rotation steps, each row followed by its count of steps
The counts run from 0 to 213.
[187 126 143 153  99  98 130  91  93 114 197 185 121 143 177 135 137 133
 135 177 100 120 104 140  89 121 125 142 115 148 169 133 105 131 126 166
 163 181 156  96  91 105  87 139 143 110 125 103 164 114 160 152 154 118
 128 159 137 158 123 146 164  94 148 149  92 137  88 103 123 117 177 111
 144 125 120 114 134 124 107 145  77 135 138 142 123  99 121] : 58
[148 142  88 150 149 120 104 133 136 150 135 112 146 111 162 108 174  88
 162 136 154 126  87 119 101 145 124 114 142 177  85  76 118  92 160 141
 118 143 119 161  96 167 100 156 109 162  86 131 134  98  79 101 107 123
 120 115 108 167 131 139 119  97 117 159 185 140 131 118 138 122 180 101
 185 104 119  95 157 150 124  88 163 142 103  82 142 135 132] : 153
[132 146 118 133 168 114 168 105 155 105 145 127 153  89 132 125 122  65
 170 149 136  97 104 136 116 161 119 156 119 126  84 103  96  77 162 110
 131 119 103 122 100 104  78 112  97 144 101 130  69 122 102 132 105 126
 150 114 162 189 116 146 139 149  85 144 169 138  99 138 142 131 177 161
 166 106 137  94 154 122 114 113 101 149 127 143 148 104 116] : 165
[146 136 134 145 163 118 181  89 131 122 167 148 136 106 133 151 115  72
 154 162 142  87 116 144  99 158 100 134 103 117  99  76 105  83 154 143
 122 139 115 109 125 117  74 104  98 126  88 122  69 103 124 139 127 134
 143 125 182 174  87 157 130 125  75 129 137 115 118 135 162 121 181 151
 125 130 156 115 123 114 117 121  75 114 120 130 126  90 122] : 167
[151 166 104 153 124 146 180 134 117 138 170 131 164 120  98  82 119 120
 132 129 157 107 117 134  82 112  80  58 122 160  72 103 148  87 150 144
  78 113 139 123 148 143 112 160  94 153 102 103 148 100 135  75 134 121
 118 141 156 117 111 158 128 112 100 116 186 117 162 100 117 147 178 134
 112 133 109 145 118 158 136  91 132  77 116 130 143 130 132] : 91
[151 141 110 133 164 106 189  82 154  90 165 146 137  87 157 113 158  84
 157 146 130  84 114 132 126 172 119 138 105 123 129  98  92  53 165 121
 140 126 112  95  82 103  87 130 104 132 120 131  93 107 102 123 125 115
 144 124 150 161 112 149 126 149  83 173 146 141 115 106 163 148 161 144
 152 123 118 120 145 144 124 118  71 157 129 141 122 114 103] : 170
[157 127 106 153 153 124  99 128 106 162 140 108 145 122 143 143 149  85
 140 137 165 112 109 124  92 128 104  88 130 183  82  55 133 128 159 164
 105 164 118 152 137 177 102 150 110 146  62 129 113  85  81 112 124 132
 121 125 138 160 129 143 123  86 128 133 159 108 135 131 128  92 186  94
 148 133 137 100 130 118 122 109 164 110 109  72 137 119 153] : 151
[148 129 116 113 164 122 109 142 114 147 141 137 134 159 110 133 103 155
 127 117 156 114 165 135  96  86 119  84 153 153  98  38 155 127 173 124
 138  85 101 107 184 137 132 192  97 127  89  95 128 115 119  87 183 125
 133 122 150 119 129 185 147 132 133 100 144 100 123 142 111 107 146 130
 126 143 145 115 144 100 113 148 164 107  98 150 170 138 125] : 19
[126 144 138 111 142 135 123 114 119 110 139 122 128 121 150  93 148 151
 164  69 131 127 121 118 136 121 102 171 166 141 101  72 119  69 158 118
 113 104 120 138 130 150 155 211 112 131  88 122 157  90  95  61 137 125
 109 126 161 139 141 157 138 131 122 118 177 133 115  92 130 161 128 118
 153 118 129 126 173 125 140 141 157 149 100 109 201 169 113] : 27
[144 188 117 136 107 124 168 144 153 118 160 106 152 128  94  65 122 107
 155 113 138  99 113 134 101 115  93  93 123 167  46 117 139  86 168 126
  87 107 120 107  97 144 134 155  99 158 133 149 115 111 123  90 101 136
 127 141 157 151 134 146 149 132 119 108 204 158 160 128  92 166 141 161
 136 106 112 116 135 141 148 104 132 106 116 135 181 132 138] : 88
[144 172 127 160 124 129 112 139  93 133 193 131 136 131 111 113 128 144
 128 142 124 153 126 161  66  86  98  91 138 152 102 103 164 172 144 145
 105 123 137 107 116 157 140 132 140 154 105  88 142 130 121  64 158 163
  84 137 119  90 156 142 138 113 167 104 178 109 137 132 134 100 146  80
 124 142 144 153 143 151 123 144 190  90 141 103 122 113 151] : 206
[165 129 106 140 153 131 180  86 118 108 189 171 134  76 167 121 148 108
 137 161 132  87 125 152 108 162 125 111  93 133 163 108 117  86 166 113
 145 112 140  96 102  86  78 136 133 121 117 107 118 104 104 144 164  89
 125 119 145 123 117 153 115 145 101 192 102 116 116  86 166 117 162 115
 126 138 128 150 130 157 116 130  79 129 122 139 107 107 114] : 174
[191 136 114 140 118  94 112 134 122 118 180 159 149 139 152 120 117 139
 121 184 117 115 124 130  56 107 140  80 118 164 158 136 118 138 158 116
 175 142 144  91 103  97  84 134 148 119 146 100 168 125 150 138 165 106
 144 151 112 153 145 142 173 121 159 159 112 131 109 128  95 119 167 109
 149 130 103  94 144 129 107 137  72 145 128 180 112 109 119] : 64
[145 122 121 129 106 112  75 133 103 123 155 131 142 134 158 118 159 174
 117 147 115 168 111 138 111 111 144 121 160 158 155 104 117 131 164 113
 189 115 105 105 117 120 134 187 163 136 131 131 157 170 124 103 132 149
 130 119 102 143 172 151 173 136 206 149 115 137  82 128 108  88 141 128
 187 122 129  83 113  66 126 138 149 161 108 137 128 169 140] : 131
[118 148 121 158 158 118 146 125 130 112 136 121 180  87 132 135 128  84
 177 150 131 115  90 129  81 136 120 165 123 138  65  94 113  87 159 104
 145 127 129 157 109 117  94 126 120 179  75 127  83 115 108 113 114 119
 125 116 153 191 118 126 123 152  97 144 178 133 114 161 162 111 167 141
 137  89 151  97 161 142 100 115 143 125 121 109 151 111 124] : 160
[163  95 123 131 124  98 136  92  89 114 174 170 137 128 180 124 131  98
 139 198 107 132  97 136 121 145 124 158 137 141 160 119 106 124 115 158
 167 168 125 132  95  88  86 147 142 127 118 104 160 107 131 160 128 126
 142 137 158 138 139 165 154 121 129 156  96 115  66  94 129 115 165 108
 199 130 127 113 132 113 117 148  81 161 161 129 129 100 117] : 53
[128 113 149 142 115  76  78 118  87  78 154 118 139 130 154 142 155 194
 107 132 101 147 129 135 104 110 141 147 123 142 146 101 115 109 177  95
 183 123  98  89  88 131 134 170 184 117 124 146 149 153 124  79 127 131
 112  99 124 129 165 121 137 157 205 155 117 137 127 141 141  96 127 131
 132 140 134 120 125  60 135 165 134 156 141 115 120 144 130] : 127
[167 180  98  93 118  82 112 139 143 133 169 139  83 151 146  91 156 185
 134 121 119 135 134 155 106  84 136  99 118 162 138  77 141 137 177 116
 161 100 120  71  98 142 140 164 123 122 171 107 155 134 126  68 157 122
 133 141  98 132 125 183 145 124 159 124 151 165 119 135 142 148 126 128
 144 102 131  97 152 139 122 132 171 122  99 156 165 129 114] : 10
[145 111 122 120 131  90 136  87  84 126 178 133 112 129 172 121 139 162
  96 176 124 141 117 163 121 119 113  88 111  87 168 106 123 130 150 146
 167 130  96  64 132 130 109 160 141  90 140 136 161 135 152  92 139 127
 143 115 133 111 124 181 153 127 150 158 109 122  98  91 145 131 163 152
 159 156 127 132  79  66 147 137  78 153 133 153 111 124 114] : 119
[124  91 158 145 160  78 134  93  96  65 145 142 166 128 152 145 112 100
 148 178  91 128 108 116 110 141 132 205 125 123 127 121  99 106 133 116
 166 163 105 140  97  99  94 143 153 133 103 128 139 105 115 139 116 130
 122 103 175 149 151 126 143 150 132 149 124 110  97 124 137 121 152 122
 175 126 138 124 152 101 121 180  80 161 193 127 141 112 112] : 50
[130 112 162 137 138  74 118  83  83  87 166 107 112 140 157 144 157 174
  95 143 121 125 134 147 112 112 126 134  87 114 155  88 120 107 171 124
 169 136  89  64 100 145 135 153 159 102 132 152 152 132 139  77 131 127
 117 111 139 130 135 135 133 128 180 150 119 139 143 134 158 117 143 150
 123 160 136 136 108  57 152 163  98 137 146 130 104 130 107] : 122
[122  87 129 138 168  90 143 101 108  73 144 146 181 114 169 128 123  98
 150 180  95 132  90 119 108 140 143 188 142 120 129 129  93 104 138 118
 177 151 108 147  94  95  90 151 158 129 109 125 163 103 111 125 110 119
 125 103 151 138 155 143 149 152 126 160 135 120  88 105 134 134 163 120
 198 132 120 120 155 115 127 157  87 183 182 135 131 125  93] : 49
[147 161 133 141 131 133 122 123 129  79 200 152 154 125  87 102 144 144
 131 143  95 144 148 159  96 132 142 118 166 135 149 140 111 105 170  90
 139  72 110  56  90  94 131 156 154 121 164 124 122 175 122  98 139 156
 138 130 130  99 170 127 173 150 164 128 144 128 121 110 103 122 118 121
 158 151 122 130 141 130 125 175 108 168 141 163 102 150 116] : 192
[146 148 143 148 171  99 171  68 139  73 163 140 132  85 134 127 148  92
 144 136 127  73 126 134 112 178 122 157  85 118 121  98 101  56 181 113
 130 130 116  84  80 114  90 109 118 128 119 135  86 109 113 123 125 112
 127 117 175 159 105 124 119 148  93 167 152 144 132 121 180 150 159 144
 122 124 139 131 150 139 122 139  70 145 139 130 127 109 107] : 171
[184 149 100 149  92 124 118 162 110 129 172 179 159 139 100  96 127 143
 136 122 125 109 123 133  85 114 116  67 154 215 104 102 150 104 160 128
 118 115 163 122 109 104 126 182 104 166 115  95 126 123 124 137 155 114
 113 153 136 137 147 155 146 133 158 102 133 109 138 134  67  84 155  86
 120 113 118 114 131 150 106 111 155  79 118 130 161 137 168] : 80
[130  87 126 142 168 107 154  95  98  97 153 156 176 113 175 132 121 100
 146 181 115 132  96 125 113 138 140 162 146 114 145 120 103 102 129 122
 162 159 117 152 119  93  84 156 144 131  96 103 182  91 126 120 128 108
 134 107 146 120 152 155 140 138 117 170 123 105  87  97 136 130 175 105
 197 145 123 133 144 122 116 149  91 176 171 137 118 127  91] : 48
[165 154 112 129 124 130 112 127 125 107 200 141 128 126  92  90 160 120
 125 142 115 158 140 155 118 140 115  76 173 145 138 122 134 128 163 132
 112  88  94  59 102 118 141 166 136 120 160 124 116 155  85  99 152 180
 129 147 114  82 182 140 174 128 169 116 152 114 115  84  85 128 109 105
 179 152 119 127 130 115 154 157 118 165 147 141 125 143 140] : 197
[139 112 149 125 131 101 154  91  73 119 179 125 115 138 160 143 124 152
  96 184 128 134 131 163 112 123 102  92  95  79 158 100 119 136 151 153
 167 133  99  71 142 126 110 145 140  94 126 137 146 130 163  96 137 129
 139 121 158 115 127 173 143 120 155 149 109 115 103 102 149 119 163 164
 130 166 144 144  82  50 147 144  72 129 141 147 105 101 115] : 118
[162 147 147 151 124 148 127 129  96 102 210 162 143 143  80 132 129 136
 121 144 119 145 165 166  93 116 116  79 157 145 132 111 138 137 161 136
 110  91 114  59 133 109 130 152 141 117 136 114 109 159 117 113 173 168
 117 145 144  83 174 147 170 117 167 106 124  93 131 110 100  93 134 104
 132 169 135 149 124 107 122 173 107 127 144 146 108 127 153] : 195
[136  85 157 149 152  98 134  90  71  77 159 152 147 138 151 162 107  97
 142 176 102 124 119 123 106 130 126 194 114 135 128 102 103 126 133 144
 165 180 111 131 107  98  86 134 148 115  94 122 135 100 126 151 117 131
 121 116 190 140 143 133 149 133 135 142 101 101  89 125 136  96 159 123
 161 135 148 132 144  93 113 176  79 146 185 118 132 101 132] : 51
[160 140 106 139 159 110  83 146 125 132 117  87 163 105 139 109 164  90
 138 119 144 129 102 109 107 131 117  93 163 168  81  74 112 118 167 124
 118 135 104 142 114 175 116 153 116 146  98 139 107 102  64  87 117 133
 120 118 104 164 167 125 153 126 137 139 182 131 130 123  97 120 157 102
 191 114 113  84 160 100 149 106 135 163 111 107 157 136 150] : 148
[149 126 146 157 164 113 184  77 121  78 173 155 128  85 141 151 134 100
 148 139 125  71 134 145 102 160 106 142  69 130 134  88 108  78 173 127
 135 136 118  88  95 102  91 111 124 116 102 126  85  99 118 128 144 113
 126 116 185 151 107 126 116 131  96 169 135 131 138 123 173 126 160 135
  94 144 145 144 131 134 115 132  68 118 133 127 113  95 120] : 172
[117 111 130 131 157 177 160 117  95 146 162 108 152 112 171 101  81  94
 164 164 150 138 113 136  99 108  92 134 126 130  91 101 150 143 126 155
 122 134 122 164 168 154 115 166 141 121  59 106 171  90 123 102 143 135
 116 130 174 128 138 169 162 117 104 147 151 101  81  88 144 134 175 152
 159 140 145 138 155 125 126 120 122 150  99 120 172 119 110] : 36
[147 120  93 141 169 131 176 120 134 151 154 148 166  86 144 130 117  68
 164 184 145 105  99 141 100 146 114 119 132 128  99  99 112  93 140 122
 133 118 138 147 144  94  67 128  92 158  90  95 100 117 124 132 139 120
 150 119 146 165 109 174 139 136  78 155 154 115  82 128 146 107 185 132
 159 102 152  97 136 144  96  90 119 127  96 144 140 101 125] : 163
[175 170 135 102 112  68 111 125 108 133 173 144  68 158 140 135 138 169
 118 135 121 114 148 152 102  84 112 115  90 150 126  64 161 165 172 142
 148 124  99  52  93 141 139 139 116 112 157 110  96 131 121  92 159 133
 118 129 138 124 118 170 138 127 172 111 134 147 123 161 138 111 122 132
 108 111 149 117 135 104 124 147 154  90 135 134 175  95 144] : 7
[163 167 121 142  93 144 152 156 112 147 180 148 156 135  90  93 109 116
 149 141 142 103 129 143  91 102  85  70 128 193  58 105 156 126 155 152
  94 114 149 112 127 127 121 165  96 154 109 119 112 118 125 127 135 137
 107 157 171 142 136 164 154 125 131  95 152 114 135 128  78 102 162 132
 115 115 128 108 124 133 122 103 141  74 100 128 178 121 173] : 85
[177 148 124 162 102 115 110 156 110 112 167 176 151 144  92 118 120 151
 141 132 127  97 145 125  81 102 125  88 143 214  85  97 140  99 169 124
 120 126 157 110 104 102 130 171 114 161 116 109 118 121 122 132 144 120
 103 144 159 142 145 128 140 126 159  94 135 113 161 148  77  83 153  96
  97 118 123 109 135 132  99 135 148  73 133 118 150 136 174] : 79
[116 144 125 154 154 104 192 128 101  99 151 112 188 113 101 104 108 112
 142 134 144  90 127 129  89 117  96  84 103 142  58  93 152  92 163 116
  93 114 119 127 138 132 121 144 112 171  96 129 133 106 131  67 114 125
 101 102 174 106 122 143 104 150 104 120 188 109 172 128 132 120 163 139
 106 137 130 172 117 136 139 129 130  77 147 111 152 117 133] : 95
[156 161  99 146 128 122 117 156 105 146 191 131 138 119 124  97 139 147
 134 156 129 177 110 162  71  90  98  88 158 152 109 108 168 166 134 137
 113 115 137 117 120 135 130 148 132 162 126  86 152 136 113  54 157 151
  99 132 102  83 164 155 143 109 165 115 179 121 130 123 122 119 145  70
 161 128 135 131 145 164 118 131 189 105 130 109 134 124 137] : 207
[147 118  94 143 154 118 177  89 140  90 189 156 135  67 169 106 148 102
 141 147 119  89 119 148 119 160 126 125  86 142 158 110 112  81 173  95
 165 100 121  92  89  86  88 144 145 124 132 121 121 117  95 141 152  94
 123 113 142 129 136 141 121 165 104 200 113 132 114  86 168 131 147 123
 145 139 125 142 138 159 114 124  72 156 130 134 118 118 114] : 175
[149 169 159 150 115 116  63 129 115 125 151  98 145 149 114 142 156 163
 128 104 125 147 129 131  75 103 121 143 170 146 106 100  99 108 170 119
 135 122 114  96  96 174 141 156 146 127 101 147 120 139 131  72 116 151
 135 146 122 185 145 117 175 103 194 111 167 150 130 148 100 115 149 136
 143 112 131  71 145  72 132 139 137 145  94 119 129 155 135] : 138
[134 115 127 136 126  86  85 105  95  93 151 121 136 121 169 120 173 189
 101 134 106 149 116 138 112 113 143 137 128 134 168 110 107 113 173 102
 186 118 102  83  89 127 138 188 173 127 137 137 174 151 117  76 126 113
 124 100 108 111 160 135 138 146 198 166 116 145 115 123 145 114 133 120
 160 148 122 107 124  70 136 151 129 172 138 130 108 157 117] : 126
[119 174 119 144 145  97 108 154 116 116 166  99 142 145  97 122 107 124
 147 151 115 158 120 159  71  86 106 127 137 130  70  98 160 173 139 120
 120 112 105 124 111 147 138 126 134 170 120 114 116 143 114  56 122 168
  99 117 140 109 158 146 141 136 163  92 204 130 128 174 130 107 138 109
 144 110 142 128 152 129 127 155 187 106 159 117 150 109 134] : 210
